The rows of A fall into 4 groups, which share some directions, and each row is roughly a mix of its group's hidden directions.
A (148 x 10):
[.49 -.17 -.10 .16 -.07 -.30 -.26 -.06 .15 -.22]
[.06 .26 .21 .02 .23 -.07 -.22 .30 .45 .16]
[.15 .30 -.02 .04 .32 -.02 -.19 -.05 .32 .43]
[.03 .14 .15 -.08 .22 -.04 -.12 .27 .59 .11]
[.11 .04 .04 -.20 .30 -.25 -.52 .21 -.03 .13]
[-.03 -.16 -.15 .07 -.16 .05 .18 -.31 -.57 -.05]
[.10 -.10 -.29 .04 -.11 .07 .18 -.04 -.25 .57]
[-.17 -.09 .05 .06 -.47 -.30 -.31 -.19 .03 .22]
[.18 .32 .05 .03 -.39 -.34 -.09 -.02 -.36 -.05]
[.03 .11 .05 -.56 -.30 .05 .22 .23 .12 .06]
[-.08 .08 .28 -.10 -.07 -.08 -.18 -.03 .23 -.58]
[-.31 -.28 -.40 .12 .08 -.32 .12 .15 .11 .19]
[-.34 -.06 .14 -.07 -.33 -.15 -.30 -.41 .11 .02]
[.01 -.21 -.17 -.06 -.15 .08 .16 -.31 -.55 -.08]
[-.09 -.23 .02 .14 -.51 -.24 -.20 -.24 -.01 .21]
[-.01 .05 .11 -.17 .28 -.33 -.50 .20 -.07 .09]
[-.35 .30 .01 -.21 .08 .39 -.12 .20 -.19 .18]
[-.18 -.31 -.06 -.04 .39 .33 .11 .04 .36 .05]
[-.15 -.42 -.28 -.14 .21 -.11 .08 -.16 .38 -.09]
[.08 -.50 .24 .02 .01 .19 .24 -.36 .05 -.05]
[-.09 -.27 -.21 -.01 .29 .29 .21 .10 .40 .18]
[-.08 -.19 -.08 .51 .07 -.07 -.17 -.39 -.16 .11]
[.02 .34 .22 -.08 .21 -.12 -.13 .39 .36 -.09]
[.04 .28 .18 .06 .16 -.14 -.27 .31 .44 .12]
[.51 -.08 -.03 .29 -.08 -.26 -.22 -.18 .14 -.10]
[-.33 -.18 .05 .05 .00 .02 .34 -.25 .46 -.04]
[-.29 -.31 .03 -.34 .05 -.16 .23 -.31 .05 .25]
[-.03 -.34 -.29 -.09 -.27 .09 .14 -.31 -.34 -.11]
[.12 -.07 -.32 -.06 -.14 .10 .17 .04 -.22 .55]
[.12 -.13 -.39 -.02 -.04 .24 .09 .04 -.24 .47]
[.10 .41 .01 .46 -.07 .12 -.09 .29 .12 -.16]
[-.04 -.33 .00 -.49 .17 -.10 .15 -.30 -.18 .07]
[.44 -.16 -.01 .29 -.13 -.25 -.29 -.14 .15 -.18]
[.43 .21 -.14 -.04 .08 -.01 -.34 .22 -.34 .02]
[.27 .06 .29 -.23 -.23 .44 -.08 -.09 -.07 -.26]
[.11 .44 -.09 .14 .03 -.03 .03 .23 .48 .13]
[.20 .21 .10 .27 .08 -.30 -.35 -.22 -.14 .28]
[.08 -.49 .14 .04 .05 .15 .07 -.26 -.23 -.34]
[.09 .50 -.19 .07 .12 -.24 -.11 .27 .06 .28]
[.01 .44 -.07 -.10 -.07 .02 .01 .28 .50 -.02]
[.08 -.18 .00 .26 -.31 .20 .48 -.23 .05 -.13]
[-.36 -.33 .17 .05 -.14 -.06 .23 -.15 .41 .01]
[-.09 .27 .31 -.01 -.11 .36 .06 .16 -.32 .28]
[-.42 -.13 .06 .00 -.16 .02 .26 -.19 .43 .16]
[.11 .37 .11 .09 -.24 -.34 -.09 -.12 -.41 -.02]
[.13 .36 .19 .04 -.21 -.30 -.04 -.14 -.43 -.11]
[.09 -.42 .03 .17 .17 -.01 .02 -.24 -.43 -.22]
[.06 .51 -.13 -.27 -.07 -.02 -.14 .34 .17 .13]
[.10 -.46 .03 .06 .11 .02 .00 -.28 -.46 -.11]
[-.10 -.46 .08 -.42 .07 -.21 .12 -.23 .03 .13]
[.18 .24 -.06 -.10 .45 .23 .31 .23 -.08 -.16]
[-.15 -.27 -.12 -.13 -.36 .25 .21 .08 -.17 -.37]
[-.08 -.26 -.21 .01 -.16 .11 .23 -.21 -.53 -.06]
[-.14 -.05 -.06 -.18 -.30 .11 .18 .12 -.21 -.54]
[-.18 .08 .41 -.11 -.03 -.16 -.19 -.09 .18 -.46]
[-.13 -.48 .01 -.37 .08 -.17 .10 -.30 -.10 .12]
[-.24 .20 .31 .12 -.26 .24 .35 -.01 -.14 .25]
[.08 -.04 -.10 .14 -.24 .22 .59 -.17 .00 -.15]
[-.08 -.21 -.02 .19 -.51 -.25 -.20 -.26 .08 .11]
[.17 .21 .18 .34 .16 -.24 -.27 -.16 -.14 .35]
[.13 .34 .20 -.06 -.24 -.29 -.05 -.06 -.47 .00]
[-.10 -.27 -.25 .07 -.21 .04 .23 -.32 -.42 -.10]
[-.45 .38 -.10 -.24 .19 .14 .16 .08 -.08 .17]
[-.12 -.11 -.06 .20 -.27 .20 .53 -.20 .05 -.17]
[.11 .41 .14 .07 -.24 -.33 -.02 -.16 -.32 -.18]
[.02 .21 -.01 -.10 .23 -.34 -.54 .13 .01 .07]
[.03 -.44 -.06 .21 .09 .09 -.01 -.32 -.39 -.16]
[-.01 -.19 -.44 .01 .01 -.05 -.11 -.20 .47 -.18]
[-.02 .03 .01 -.26 .24 -.29 -.50 .28 .00 .04]
[.10 .23 .25 -.13 .17 -.06 -.24 .32 .45 .01]
[.10 .41 -.08 .51 -.05 .11 -.15 .22 -.07 -.04]
[-.08 -.60 .12 .02 -.03 .07 .10 -.31 -.11 -.19]
[.23 .08 .15 -.35 -.03 .43 .14 -.24 -.19 -.21]
[-.11 .57 .00 -.13 -.10 -.19 .14 .29 -.21 -.03]
[.38 .26 -.13 -.04 .09 -.06 -.33 .29 -.31 -.04]
[-.08 .00 .00 -.53 .06 .25 .21 .26 .26 .09]
[.03 .17 .04 -.25 .29 -.26 -.45 .26 -.07 .13]
[-.08 .09 .26 -.18 -.11 -.04 -.14 -.01 .23 -.58]
[.06 .19 .22 -.02 .13 -.08 -.22 .28 .54 .07]
[.24 .36 .02 .45 -.06 .25 -.10 .21 -.04 -.15]
[.37 .25 -.15 .01 .07 .09 -.30 .15 -.43 .04]
[-.07 .39 .08 -.17 -.01 -.30 .27 .30 -.29 -.08]
[-.01 .11 .05 -.24 .23 -.25 -.51 .29 -.05 .08]
[-.01 .07 .18 -.02 .06 .06 -.11 .34 .60 .03]
[.12 .22 .05 .02 .42 -.09 -.16 .05 .23 .46]
[-.05 -.53 .00 .14 .12 .16 -.23 -.31 .19 .01]
[.07 -.03 -.22 -.01 -.05 .05 .22 -.01 -.25 .61]
[.00 .09 -.32 .01 .09 .12 .01 -.06 -.33 .54]
[.09 -.36 -.28 -.18 .27 -.05 -.09 -.13 .43 .08]
[-.08 -.41 .00 .08 .11 .00 .05 -.33 -.48 -.08]
[-.05 -.39 -.12 -.03 .22 .31 .13 .15 .43 -.03]
[-.06 .00 .01 -.42 .19 .25 .07 .35 .34 -.13]
[-.43 .19 -.02 -.28 .06 .37 .12 .21 -.15 .14]
[-.22 -.13 -.44 -.08 .04 -.37 -.05 .19 .30 .06]
[-.50 .05 .08 -.28 .09 .24 .23 .19 -.16 .13]
[.21 .27 .16 .21 .03 -.30 -.37 -.14 -.29 .14]
[-.07 .08 .23 .17 -.06 -.26 -.28 -.01 .24 -.49]
[.17 -.07 -.25 -.04 -.07 .11 .18 .09 -.33 .52]
[-.32 .10 .01 -.21 .03 .45 .34 .10 -.14 .19]
[-.03 -.17 -.24 -.01 -.22 .07 .16 -.31 -.51 -.14]
[-.02 -.20 -.04 .14 -.22 .29 .54 -.17 -.01 -.13]
[-.06 -.29 -.26 .06 -.20 .14 .14 -.23 -.50 .04]
[.26 .34 .23 -.07 -.09 .26 -.04 -.32 -.26 -.22]
[-.17 -.06 -.37 .07 .05 -.46 -.21 .20 .19 .17]
[-.11 -.16 -.18 -.41 -.02 .31 .30 .12 .23 -.22]
[.13 -.40 .04 .12 .21 .00 .05 -.27 -.43 -.20]
[.09 .48 -.02 -.01 .01 -.10 .02 .31 .41 .15]
[-.21 -.36 -.03 -.14 -.05 .27 .34 .19 .33 -.07]
[-.14 -.45 .08 -.40 .04 -.18 .08 -.24 -.15 .16]
[-.35 .26 -.09 -.26 -.02 .29 .37 .18 -.09 .09]
[.51 .05 -.07 .27 -.18 -.22 -.24 -.12 .13 -.15]
[-.10 -.42 -.09 .10 .37 .34 -.02 .07 .28 .02]
[-.03 .52 -.21 -.10 -.06 -.09 -.18 .35 .16 .13]
[.05 -.27 .07 .47 .09 .00 -.13 -.34 -.25 -.18]
[-.15 -.13 .02 .22 -.27 .29 .47 -.24 .05 -.09]
[-.10 -.22 -.01 -.51 .14 -.12 .21 -.29 .03 .23]
[-.11 -.01 .05 -.05 -.53 -.24 -.16 -.31 -.13 .20]
[-.39 -.16 .12 .14 -.04 -.05 .34 -.17 .43 .00]
[.41 -.23 -.05 .12 .03 -.35 -.33 -.09 .21 -.11]
[-.21 -.15 .07 .08 -.45 -.26 -.30 -.25 .08 .17]
[-.15 -.12 -.22 -.38 -.01 .24 .33 .03 .28 -.25]
[.16 -.53 .16 -.05 -.09 .25 -.04 -.25 -.22 -.15]
[-.05 -.18 -.23 .12 -.14 .11 .17 -.27 -.55 .03]
[-.15 .28 .19 .05 -.20 .37 .26 .13 -.37 .05]
[.10 .42 .05 .20 -.21 .39 .15 -.07 -.27 .06]
[-.02 .46 .05 -.06 .03 -.09 .15 .25 .47 .08]
[.39 .28 -.26 .02 .15 .00 -.30 .18 -.30 -.06]
[-.01 .07 .09 -.32 .25 -.29 -.35 .35 -.03 .16]
[.01 .30 .20 .09 .21 -.11 -.19 .32 .44 .11]
[.19 .20 .18 .11 .29 -.06 -.22 -.09 .32 .42]
[-.08 -.48 .17 .18 -.20 .28 .03 -.20 .04 -.28]
[.11 .11 .33 -.06 -.08 .55 .23 -.06 -.07 -.19]
[-.19 -.04 .08 .06 -.47 -.26 -.11 -.42 .00 .12]
[-.16 .03 .25 -.02 .07 -.07 -.22 -.02 .34 -.52]
[.01 -.51 .17 .05 .01 .15 .11 -.29 -.21 -.28]
[-.02 -.57 .06 .24 -.05 .16 .05 -.30 .00 -.18]
[.03 .09 -.06 .42 -.15 -.25 -.02 -.40 -.30 .13]
[-.04 -.27 -.17 .07 -.19 .04 .17 -.29 -.53 -.04]
[.22 .14 .32 .07 .05 .31 .17 -.45 -.19 .00]
[.11 .05 .08 -.23 .30 -.29 -.45 .26 -.08 .14]
[.13 .23 .15 .36 .06 -.21 -.32 -.03 -.32 .25]
[.07 -.15 -.03 .22 -.22 .23 .53 -.26 -.01 -.13]
[-.17 -.29 -.04 .13 -.45 -.16 -.25 -.25 .20 .15]
[-.08 .07 .40 -.04 -.12 -.22 -.19 -.06 .12 -.49]
[.12 .24 -.02 -.16 .49 .26 .22 .23 -.10 -.14]
[-.47 -.14 .00 .13 -.11 -.05 .24 -.15 .43 .00]
[-.14 .60 .03 -.04 -.13 -.17 .20 .19 -.20 -.01]
[.12 -.29 -.32 -.20 .41 -.14 -.02 -.15 .29 .04]
One row of each group comes first, with its name. Which group is each row after those in?
[-.41 .21 -.11 -.20 .02 .40 .29 .08 -.06 .14] | Z
[-.10 -.39 -.18 -.04 .23 .31 .07 .15 .37 .18] | E
[-.40 -.15 .11 -.03 -.13 .10 .32 -.20 .42 -.04] | H
[-.14 -.28 .00 -.26 -.04 .28 .34 .13 .35 -.19] | N

[.09 -.21 -.27 .17 .00 -.23 -.33 -.20 .35 -.24] | Z
[-.13 -.12 -.21 .05 -.04 -.21 -.29 .44 .32 .18] | N
[-.09 -.12 .00 .19 -.26 .35 .48 -.21 -.04 -.11] | Z
[.14 .22 .26 -.13 -.08 .43 .22 -.21 -.11 -.30] | N
[-.11 .02 .35 .04 .18 -.07 -.15 -.03 .21 -.55] | E
[.16 .40 -.03 .46 -.09 .17 -.13 .26 .10 -.08] | H
[-.19 .55 -.16 -.07 -.18 .04 -.14 .25 .03 .23] | H
[-.12 -.16 -.22 .02 -.20 .09 .24 -.17 -.53 -.20] | N
[-.08 -.49 -.03 .12 .12 .18 -.29 -.28 .24 .04] | Z
[.25 .29 .15 .06 -.20 .39 .02 .15 -.39 .05] | Z
[-.15 .06 .32 .01 -.01 -.17 -.08 -.11 .31 -.52] | E
